One vector is turned by the same rotation once a tick. Each row is the vector after some number of ticks, and that number follows the row.
The counts run from 0 to 873.
[144, 145, 125, 115, 108, 131, 118, 153, 110, 122, 128, 92, 131, 121, 137, 141, 150, 115, 139, 113, 139, 132, 146, 149, 134, 141, 126, 103, 109, 136, 136, 89, 108, 114, 136, 168, 122, 140, 146, 114, 90, 124, 115, 145, 149, 92, 134, 154, 124, 112, 147, 134, 137] -> 530
[123, 138, 129, 138, 112, 146, 110, 90, 106, 118, 140, 136, 131, 144, 138, 119, 129, 116, 135, 118, 118, 109, 147, 149, 144, 131, 124, 127, 132, 137, 120, 125, 147, 108, 129, 134, 126, 128, 147, 147, 173, 102, 122, 156, 98, 93, 110, 137, 138, 132, 157, 91, 111] -> 521
[119, 147, 147, 140, 116, 170, 146, 130, 112, 126, 121, 132, 135, 141, 141, 127, 110, 122, 118, 83, 141, 113, 138, 145, 111, 138, 92, 131, 129, 176, 150, 92, 115, 105, 132, 117, 132, 114, 124, 112, 102, 140, 130, 125, 131, 110, 122, 128, 121, 131, 104, 133, 149] -> 441
[119, 140, 106, 130, 136, 156, 134, 126, 124, 123, 124, 132, 123, 146, 169, 111, 100, 139, 113, 105, 130, 147, 161, 119, 120, 137, 107, 117, 115, 153, 156, 109, 112, 137, 138, 106, 134, 140, 101, 128, 133, 135, 143, 114, 133, 104, 105, 135, 104, 106, 119, 107, 146] -> 274
[143, 138, 87, 137, 121, 141, 105, 125, 131, 112, 113, 141, 153, 101, 120, 126, 114, 117, 106, 118, 147, 112, 104, 131, 131, 148, 143, 129, 150, 168, 148, 140, 139, 99, 133, 92, 128, 140, 93, 144, 124, 122, 134, 124, 104, 113, 130, 106, 140, 120, 132, 102, 115] -> 211
[148, 140, 150, 117, 135, 132, 152, 126, 132, 118, 95, 124, 129, 157, 135, 100, 111, 126, 125, 105, 166, 121, 129, 172, 111, 120, 112, 129, 97, 125, 132, 125, 134, 111, 135, 132, 111, 93, 115, 149, 123, 145, 111, 157, 145, 142, 117, 148, 146, 120, 105, 131, 146] -> 100
[133, 127, 107, 97, 146, 136, 159, 138, 135, 151, 150, 126, 115, 103, 160, 145, 125, 141, 110, 151, 129, 133, 125, 102, 131, 118, 143, 126, 144, 162, 140, 139, 99, 126, 124, 117, 132, 128, 123, 103, 95, 127, 142, 110, 141, 135, 123, 125, 111, 135, 113, 120, 171] -> 544
[156, 142, 130, 134, 116, 125, 113, 136, 119, 132, 107, 142, 147, 122, 96, 109, 131, 128, 136, 106, 164, 129, 110, 144, 114, 139, 143, 133, 159, 122, 137, 127, 163, 85, 154, 125, 116, 92, 125, 128, 145, 135, 123, 140, 139, 123, 134, 143, 151, 138, 143, 134, 116] -> 389
[127, 127, 116, 124, 161, 143, 157, 126, 141, 134, 124, 129, 124, 168, 135, 109, 118, 137, 125, 116, 113, 154, 147, 115, 129, 130, 83, 130, 122, 136, 143, 110, 115, 142, 114, 133, 128, 140, 91, 140, 142, 146, 164, 137, 117, 135, 117, 134, 120, 109, 120, 102, 145] -> 276
[146, 131, 137, 90, 129, 102, 158, 116, 124, 128, 144, 118, 136, 137, 121, 109, 141, 122, 149, 132, 158, 118, 120, 145, 137, 139, 140, 121, 141, 115, 114, 115, 153, 81, 141, 149, 126, 94, 146, 148, 127, 122, 107, 165, 134, 121, 144, 135, 155, 153, 130, 106, 132] -> 10
[156, 132, 106, 120, 146, 112, 117, 173, 138, 138, 97, 116, 139, 123, 98, 116, 134, 126, 119, 128, 143, 154, 117, 130, 115, 123, 142, 106, 129, 123, 138, 118, 103, 125, 128, 134, 103, 108, 87, 110, 115, 150, 145, 119, 163, 155, 145, 141, 127, 113, 136, 138, 139] -> 497
[138, 132, 158, 131, 152, 145, 164, 121, 128, 123, 103, 144, 116, 160, 142, 121, 110, 142, 125, 110, 139, 147, 153, 140, 127, 102, 109, 133, 133, 120, 140, 133, 125, 110, 147, 127, 111, 77, 133, 143, 144, 148, 129, 131, 144, 142, 108, 144, 136, 138, 101, 130, 152] -> 98
[116, 146, 96, 79, 125, 128, 104, 128, 122, 137, 154, 100, 143, 123, 121, 103, 157, 126, 119, 124, 129, 121, 130, 130, 123, 148, 139, 95, 139, 157, 119, 81, 124, 109, 128, 135, 132, 144, 138, 114, 136, 109, 128, 128, 127, 121, 132, 102, 120, 125, 146, 118, 129] -> 830
[155, 120, 115, 106, 141, 122, 152, 143, 133, 117, 134, 123, 140, 136, 107, 135, 161, 141, 166, 96, 119, 156, 149, 121, 151, 140, 122, 126, 169, 130, 142, 109, 122, 84, 146, 143, 125, 120, 146, 133, 152, 128, 129, 115, 137, 96, 134, 136, 138, 118, 151, 131, 128] -> 696
[134, 130, 168, 124, 146, 161, 158, 127, 163, 114, 122, 127, 149, 154, 118, 126, 120, 120, 129, 106, 118, 118, 138, 162, 142, 124, 107, 147, 109, 144, 117, 126, 124, 92, 125, 140, 122, 133, 99, 151, 146, 132, 114, 143, 127, 131, 129, 152, 138, 125, 116, 127, 154] -> 747
[133, 134, 119, 102, 157, 123, 158, 134, 140, 128, 120, 123, 149, 136, 134, 117, 112, 140, 124, 105, 154, 146, 134, 114, 125, 142, 116, 113, 140, 146, 158, 100, 122, 102, 134, 106, 134, 93, 126, 120, 106, 160, 132, 111, 160, 122, 127, 118, 134, 134, 100, 111, 146] -> 786
[120, 143, 97, 93, 126, 118, 157, 137, 91, 140, 140, 134, 98, 128, 178, 109, 120, 131, 131, 136, 147, 127, 126, 121, 100, 119, 133, 117, 150, 150, 159, 113, 106, 140, 150, 114, 118, 111, 151, 109, 108, 136, 126, 115, 134, 121, 120, 111, 112, 124, 115, 128, 129] -> 135
[134, 151, 123, 152, 110, 155, 93, 129, 110, 124, 121, 144, 150, 122, 101, 151, 131, 108, 117, 98, 126, 117, 109, 132, 132, 154, 115, 129, 176, 157, 138, 96, 140, 93, 137, 135, 120, 131, 121, 125, 136, 127, 144, 138, 108, 123, 135, 101, 135, 147, 142, 123, 116] -> 729
[145, 137, 114, 152, 112, 137, 116, 132, 118, 107, 122, 136, 146, 116, 90, 156, 127, 106, 113, 108, 131, 122, 102, 134, 145, 156, 120, 126, 168, 154, 143, 107, 130, 91, 131, 135, 120, 126, 104, 130, 118, 123, 139, 139, 107, 117, 143, 101, 145, 143, 143, 101, 116] -> 728
[146, 135, 105, 135, 137, 120, 109, 146, 106, 103, 103, 129, 119, 120, 118, 175, 132, 109, 124, 112, 134, 149, 121, 140, 151, 114, 125, 109, 156, 131, 155, 103, 108, 117, 147, 130, 101, 114, 134, 134, 118, 148, 136, 124, 139, 132, 133, 82, 147, 130, 127, 117, 110] -> 259
[125, 132, 115, 134, 144, 115, 147, 148, 109, 105, 123, 139, 101, 153, 148, 166, 113, 115, 131, 136, 107, 148, 138, 139, 142, 101, 126, 125, 157, 117, 145, 105, 89, 130, 151, 141, 107, 113, 126, 128, 140, 139, 121, 119, 126, 145, 135, 93, 127, 139, 113, 120, 122] -> 775
[138, 142, 151, 134, 117, 170, 174, 121, 113, 125, 117, 152, 100, 152, 138, 126, 120, 144, 114, 110, 118, 141, 148, 131, 108, 115, 91, 139, 151, 137, 132, 124, 113, 111, 148, 153, 121, 113, 116, 138, 138, 116, 144, 131, 117, 147, 118, 130, 119, 146, 114, 146, 167] -> 96
[144, 129, 88, 128, 140, 115, 112, 128, 140, 118, 110, 138, 156, 119, 110, 121, 114, 114, 122, 113, 149, 116, 94, 138, 126, 140, 155, 130, 149, 163, 154, 131, 137, 109, 137, 81, 117, 120, 92, 135, 134, 142, 126, 120, 119, 121, 132, 112, 146, 115, 125, 97, 103] -> 210
[152, 125, 150, 144, 148, 151, 158, 135, 144, 132, 107, 154, 126, 134, 148, 170, 102, 121, 134, 122, 122, 133, 122, 142, 153, 107, 119, 167, 137, 130, 144, 162, 136, 102, 143, 112, 113, 116, 115, 166, 133, 145, 138, 139, 133, 126, 113, 151, 146, 136, 111, 122, 151] -> 338
[143, 139, 119, 145, 142, 111, 124, 166, 106, 137, 124, 140, 114, 130, 129, 184, 118, 113, 134, 141, 121, 162, 124, 122, 153, 115, 128, 128, 173, 105, 153, 107, 110, 119, 150, 142, 109, 101, 135, 128, 129, 149, 142, 136, 145, 132, 133, 116, 140, 149, 132, 126, 129] -> 427
[145, 129, 102, 130, 126, 117, 89, 166, 127, 123, 120, 113, 134, 106, 131, 169, 137, 99, 138, 140, 122, 135, 124, 142, 156, 132, 165, 117, 126, 134, 140, 126, 120, 122, 134, 124, 106, 157, 117, 130, 118, 124, 120, 132, 139, 96, 129, 144, 136, 110, 156, 120, 111] -> 121
[122, 137, 115, 128, 113, 132, 137, 108, 103, 127, 145, 144, 110, 147, 174, 108, 109, 112, 129, 151, 115, 111, 126, 143, 125, 130, 131, 145, 120, 129, 123, 145, 133, 134, 142, 130, 118, 151, 113, 153, 159, 107, 119, 167, 83, 114, 118, 135, 119, 124, 137, 93, 123] -> 174
[134, 142, 144, 145, 128, 154, 100, 118, 109, 151, 119, 124, 113, 133, 124, 122, 128, 130, 86, 143, 133, 146, 146, 131, 116, 117, 98, 99, 121, 127, 117, 122, 117, 154, 118, 154, 109, 111, 107, 109, 123, 128, 161, 147, 138, 150, 111, 154, 108, 142, 155, 111, 156] -> 324
[109, 148, 159, 137, 118, 172, 140, 100, 110, 118, 132, 140, 120, 143, 154, 128, 108, 124, 90, 116, 138, 107, 153, 151, 120, 123, 110, 120, 128, 162, 128, 125, 124, 102, 142, 125, 124, 103, 131, 116, 131, 111, 115, 123, 120, 128, 112, 117, 121, 155, 98, 113, 151] -> 611
[166, 119, 118, 127, 132, 142, 168, 149, 127, 134, 118, 154, 111, 106, 164, 139, 122, 142, 135, 130, 125, 139, 126, 109, 127, 111, 148, 157, 146, 151, 152, 171, 114, 126, 145, 111, 122, 131, 103, 127, 124, 129, 136, 105, 126, 109, 116, 162, 115, 109, 136, 144, 150] -> 166
[144, 129, 131, 155, 143, 144, 116, 140, 124, 135, 110, 130, 115, 146, 109, 132, 136, 119, 109, 134, 103, 158, 136, 125, 124, 116, 100, 117, 134, 135, 127, 127, 103, 151, 110, 155, 105, 130, 79, 116, 140, 133, 167, 137, 122, 153, 121, 147, 111, 114, 158, 118, 140] -> 156
[131, 129, 130, 121, 140, 134, 113, 121, 119, 165, 128, 129, 125, 127, 120, 97, 144, 145, 105, 148, 143, 145, 138, 124, 101, 114, 133, 86, 139, 131, 120, 127, 119, 133, 126, 139, 111, 79, 130, 87, 134, 130, 145, 125, 154, 153, 117, 158, 113, 143, 155, 122, 151] -> 494
[97, 149, 129, 115, 134, 159, 113, 86, 122, 128, 149, 126, 137, 146, 135, 106, 117, 129, 99, 122, 127, 107, 144, 142, 133, 128, 113, 104, 139, 152, 114, 101, 140, 114, 130, 119, 131, 111, 140, 133, 155, 113, 128, 138, 111, 137, 111, 98, 134, 156, 116, 82, 130] -> 143
[122, 134, 113, 113, 123, 136, 101, 127, 113, 157, 159, 119, 143, 108, 126, 162, 162, 106, 143, 133, 108, 114, 108, 125, 145, 137, 132, 127, 150, 171, 129, 112, 136, 122, 114, 122, 128, 157, 141, 108, 131, 118, 141, 134, 120, 101, 122, 128, 127, 126, 165, 118, 118] -> 591
[110, 136, 157, 130, 135, 163, 105, 126, 144, 155, 141, 127, 158, 139, 117, 130, 129, 112, 141, 121, 113, 111, 131, 141, 140, 143, 124, 139, 127, 147, 109, 118, 155, 98, 115, 122, 136, 135, 116, 130, 153, 124, 139, 154, 124, 106, 113, 167, 131, 135, 151, 113, 138] -> 112
[103, 122, 125, 115, 158, 107, 134, 123, 135, 161, 152, 126, 125, 166, 145, 124, 131, 111, 139, 172, 93, 123, 120, 125, 137, 115, 133, 134, 130, 135, 113, 123, 124, 148, 117, 133, 123, 131, 98, 116, 166, 132, 139, 155, 105, 139, 124, 149, 118, 131, 142, 84, 129] -> 415
[168, 109, 106, 87, 129, 111, 191, 120, 126, 115, 132, 136, 107, 126, 142, 119, 148, 135, 146, 135, 120, 118, 112, 132, 127, 106, 143, 153, 143, 146, 134, 158, 121, 115, 132, 127, 110, 135, 123, 146, 135, 111, 112, 129, 104, 131, 132, 124, 131, 108, 129, 142, 131] -> 814
